The rows of T fall into 4 groups, and each row is roughly a mix of its group's hidden directions.
T (148 x 11):
[[-26  34 -25  23 -14 -11  38  13  11  -3  -4]
 [  9 -14   2  -2  16 -20 -17   5 -30  50 -16]
 [  9  29   0  31  -8  15  35 -14  13 -30  18]
 [  2   2 -25  -4  10 -40  23 -36  13 -21 -16]
 [ 34  20   2   2 -21  18   5 -25   9  31  31]
 [ 50 -31 -15   7  12  -8   0 -21   8  19  11]
 [-34 -17  -9  12 -32  13  -2  40  20  10   1]
 [ 24  22   2 -11 -28  17   4 -28  13  33  25]
 [ 41  -5   4  17  44  -6  -3   2  12 -28   7]
 [ 36 -40  -4   2  26 -16  -4   2  10 -32   0]
 [ 32 -11   7 -36  -8  -8  -5  34  19 -24  15]
 [  7 -25  -4 -18  14 -31 -23  27 -11  30 -23]
 [ 16  12  28 -19 -35  22 -28  17   5  17  17]
 [  0  14  39  -9  24  32 -33  18   2  -7  10]
 [ 14  24   6  -7 -29  16   6 -16   8  43  29]
 [-19  30  10  34 -28 -16   4  21  19 -23   3]
 [ 10   5  21  -8 -24  30 -36  30  -5  16  20]
 [  9   8  -6   0  30 -26  10 -44 -32 -10   3]
 [-26  30   8  49 -13   6 -11   3  11  13 -17]
 [-36 -31   6 -40  -3 -11  -7 -12 -22 -12   9]
 [ -1  28  15  11  -4  37  16 -19  17 -34  19]
 [  1  -6 -23   0  12 -18  -8  25 -12 -41 -38]
 [-46   0  -7  -1   8  16 -33  -4  31 -18  -3]
 [-20 -19   8  -4 -23  22 -10  46  29  -4  -7]
 [ -5 -22 -41   6 -32 -34  11  -7  -3  13 -12]
 [ 18  17  25  -5  -8  -2   3  22  18 -48  22]
 [-34  24   3 -48  -8  15 -11  12   4   2 -17]
 [ 16   6  15 -17  23  41 -36  -2 -20   2  15]
 [  8  16   7  -9 -16   6   8 -12  10  57  26]
 [ -3 -11  13  13 -31 -52  19  -6  -1 -16 -12]
 [-30 -19   0 -45 -18 -13 -12 -16 -25 -15  -1]
 [-42  23   9  20  11   4 -22  12  35  11  -6]
 [ 15  11 -33  -4  22 -19  23 -34  11 -20 -22]
 [ 43 -24 -21 -14 -35 -12   4   6 -19  -9   6]
 [ 29  32  -3   6  20 -11   3 -29 -21 -32 -15]
 [ 13  12  28  36   2   1  10  19   3 -29  36]
 [-31  -1   3  -4  -5 -25  23 -22 -19  29 -33]
 [ -6 -26 -39 -15 -32 -32  11  -3  14   4 -10]
 [ 19  11  16 -16  14 -22  -7  27  32 -34  18]
 [ -7 -27  26 -31  32  30  -8   2 -16  17  -7]
 [ 26 -31  25 -17  21  28 -32   2  -6  -8   8]
 [ -7 -10  10 -40  20  10 -30 -18 -17  31  13]
 [-50  21   3 -21 -29  10   1  -6  -5  18 -14]
 [  7 -18 -41   0 -35 -31  19  -7  11   3 -14]
 [ 13   2 -15  -7  32 -26   5 -40 -27 -14 -18]
 [-38   1  -6   6  13   1 -39  25  27 -15  13]
 [ 20  10 -21   8  20 -30  17 -24  22 -28 -23]
 [  0  14  33  18  22  32 -23   1 -33  -2  16]
 [ -1  -1  27   0 -23  29 -31  33 -13  18  18]
 [  5  23  33   8  38  25  -4   5 -10   0  33]
 [ -3 -25 -43   4 -30 -28  -5   7   9 -13 -21]
 [ 27 -53  -1   0   8   5  -5  25  -7 -17  19]
 [ 48  -5  23 -25   9  11  16  -6 -32   1   2]
 [-25 -30   5 -46  -4 -21 -11 -14   2 -17  17]
 [-26  -8  -1   5 -32  26   6  35  22  24  10]
 [  2  21 -21  11  -1 -32  28 -28  12 -30 -18]
 [ 30 -19  11 -38 -27  -9   3  32  -6 -15   3]
 [ -5  10 -20  -2  20 -16  33 -23  24 -39   5]
 [  2  23  42   3   0  40 -15  11  -4 -19  19]
 [ -2  -8 -18  46 -25   7  33  11   7 -16 -17]
 [  2 -17  36 -11  18 -11   2  14  26 -40  20]
 [-34  35   3 -31 -29  11  -2  14  -2  19  -8]
 [-10 -19 -18  12  30 -20  -6  17 -14 -29 -37]
 [  6 -25   0 -36   9 -18 -33  27   3  26  -9]
 [ -4 -11 -18  -2 -14 -12  10 -40 -34  31 -18]
 [ -3 -27  -7  37  13  -4   8 -25 -13  41   6]
 [ 25  30   1   2  26  -8  16 -40 -23 -16   1]
 [ 16  28   8   9 -31  12  11 -23   7  31  31]
 [-15   7   5  31 -33 -26  25  20  13 -26   2]
 [ 16  29   1  18 -10  24  35 -30  15 -20  14]
 [ 51 -19 -19  -3  31   2 -11  19  -3 -14  -2]
 [-16  -7 -21  22 -15  18  21 -23 -29  27 -25]
 [-11 -23 -41 -14 -13 -34  18   3  24 -14  -5]
 [-23  10 -33  26 -29 -18  37   2   6   4  -1]
 [  2   5 -45   7  -2 -24  13 -17   9 -11 -41]
 [ 24  22  -2   2  23 -18   0 -40 -36  -8  -4]
 [  3 -33 -13   6  33  19  -9  13 -21  39   3]
 [ 19  39   1  52  -2   9  13   9  -4   4   0]
 [  1  24  -5  23  -2  15  41 -27  10 -23  22]
 [  3   2 -11   2  35 -21  36 -28  15 -27 -12]
 [ -9  29   0  16  30   4   1 -21  35  30 -18]
 [ 29 -11  15 -32  23  15 -38 -13 -14   3  16]
 [  5  -8  26  -1   0  33 -29  25 -25  28  15]
 [-45  23  -4 -10 -21   3   3  -3 -10  39 -14]
 [ 19 -16  -1 -12  26 -31 -11  22 -14  38 -18]
 [ 14 -22 -22 -16   1 -37 -11  17   7  34 -24]
 [  6 -20  -1  -5  -2 -33 -12  23 -24  39 -25]
 [ 27  19  10  48   0   4   7  14   6  33 -10]
 [ 22 -35  41 -14  16  10 -26   7   1 -15  -3]
 [  9  20  20  13 -27  16  12 -14   7  28  42]
 [  3 -13  17 -24  24  -4  -8  16  17 -52  -3]
 [ -8 -14  21  -7 -29  17 -33  39  -8   6 -18]
 [  4 -27  19 -42  40  16  -1   3  -8  12  -4]
 [ -4  23  54   9   5  23  -8  21 -19   1   3]
 [ -3  22 -14  29 -32 -32  -2   7  31 -16  10]
 [ 43 -13  18 -23  10 -13 -35 -14  -4 -14  11]
 [  4 -17  16 -15  17  -9 -38  26 -22  27 -22]
 [-35 -34   7 -38  -4 -25   1 -15 -10 -11   0]
 [  4   3  29  -2 -26  26 -32  26 -18  23  14]
 [-14 -18 -12  10 -21   3   7 -34 -37  31 -15]
 [  2  20  38  13  25  27 -27   7 -19  17  10]
 [-49  16  10  17  11  27 -21 -21  12   6   4]
 [-10 -12 -25 -14  13 -25  27 -26   6 -17 -37]
 [ 24 -25  31  -1   5  18 -30  20  10 -28  18]
 [ 30  34   2  47  13  14   3  11   4   2  11]
 [ -2 -20  11   9 -50   1   9  -7  -2 -37  18]
 [ 39 -26  14 -19  19  23 -33  -9 -10  -5   7]
 [-39 -32  -3 -36  -3 -16  -3  -5   1 -27  11]
 [-16  15  -8  19 -19  24  14 -17  16 -46  15]
 [ -4  -3  12  35 -33 -28   5  16  24 -28  -3]
 [-13 -12  27  18 -11  11 -30  31 -29  18  19]
 [ 27  26   6  48  14  17  13  15   4  13  -8]
 [-13   4   7  37 -28 -21  -7  15  40 -16  -9]
 [ -5 -14 -18   6 -27 -27  20 -34 -30  19 -12]
 [  7  24  36  10  30  32 -25   1  -9  13  11]
 [-13  37   7  40 -24  -5  -1  20  17 -23   0]
 [-43  21  13  13  19  24 -23 -12  26   4  -6]
 [ 19  27 -10  16  18 -25  -2 -35 -27 -21  11]
 [ 19  -4   2  48 -36   1 -10   2   8 -28  -6]
 [-47  20   4 -34  -5  12  -7  11  -3  23 -16]
 [ 31  31   8  48  13  11   9  11   1   4 -12]
 [ 15  10  -5 -12  21  42 -42  -7  -4  13  17]
 [-26  12 -28  23 -24 -18  39  -6  -3  11 -15]
 [ 25  20 -16   3  33 -17  -4 -33 -16 -31   1]
 [ 61 -16 -22  10  17  -9  -3   2   1   2   5]
 [ 24  15   9 -11  28 -23  10 -46 -13  -9  13]
 [ 17 -21  32 -29  18   7 -43  -3  -1  -1  13]
 [-10   9   4  24  24  31  -1 -33 -11  37  11]
 [  3 -21   2 -21  17 -27 -25  25  -9  38 -17]
 [ -4   9  44  -7  11  37 -24   8 -22 -12   9]
 [-22   6  -5  13  31  -3  -7  32 -17 -33 -28]
 [  1 -19  12 -43   0 -22  -3  -4  31 -32 -10]
 [-16  29  -1  38 -20  10  13  29  15 -25   8]
 [-57  19   4  -3 -22  -9   6   4  -9  17 -20]
 [-40  -5  -6  15  13  12  -1  -5 -23  46  -9]
 [  3  16 -30   2  15 -24  28 -37   3 -25 -15]
 [ 50 -33  -1   5  25  -8  -2  11   9 -12  18]
 [-27   2 -13 -14 -13   0  12 -23 -43  32  12]
 [ 17  -2  -6  -9   2 -23 -18  10  11  57 -17]
 [ 35 -31  11  -7  14  33 -34  -3  -2  -8  10]
 [-39   9   2 -32 -14 -11   2 -18  12  35 -18]
 [  4  37 -14  -1   7  -4  -8  26  37 -19  29]
 [ 29  26   4  50   7  14   0  20   2  12  -9]
 [-32  20   4  10  35   2  -6 -15  25  36   0]
 [ 23  20   2   9  15  18 -19  28  35 -29  13]
 [ 27  33   7  46  10  16  13  14   3   0 -14]
 [-25  24  -9  30   7  26 -12 -37  23   8   1]
 [-32  23 -19  -5 -14  12  -4  10 -24  40 -20]]

Here is one row of each group, with its name. Which group are the others in?
[-10  -2  31   7 -21  31 -20  38  -8  14  19]
<43>
[ 17  16  14   7  -8   4  11 -23  16  46  34]
<4>
[ -9  16  -7   5 -16  24  19 -18  25 -40  29]
<7>
[ -5 -25   2  12 -24 -11   6 -34 -34  20 -26]
<6>

[-18 -26  -8 -50  -6 -17 -15 -22 -14  -9   0]
<43>
[-21  18 -19  -1   1  14  -3  -3 -20  54 -16]
<4>
[  0  12  22  10  13  40 -32   0 -13 -18  31]
<7>
[-26  20 -13  34  -9   7  31  26  24  -8 -14]
<6>
[ -3  30 -17  41 -38  -1   7   3  -6 -18  14]
<6>
[ 22 -18  11  -6 -31  -3  18   0 -52  -6  -5]
<7>
[ -7  44 -29  35 -11  14   0  11  22  -5   3]
<6>
[ -3  -2 -30  -2  32  -8  39 -34  -3   0 -18]
<43>
[-52 -14 -10  -4  17 -19 -12   2  11  10 -30]
<7>
[-34  15  -3 -19 -15 -20   5 -27  11  35 -23]
<4>
[36 37 -2 44  8  7  1  0 -4 15  2]
<43>
[-29  26   0  22 -41  -1  12   5 -17  29   6]
<4>
[-46   9  -2 -12 -44   5   4   7 -15  18  -8]
<4>
[ -3  -3 -25 -42  34   3  -4 -10  11  34   8]
<6>
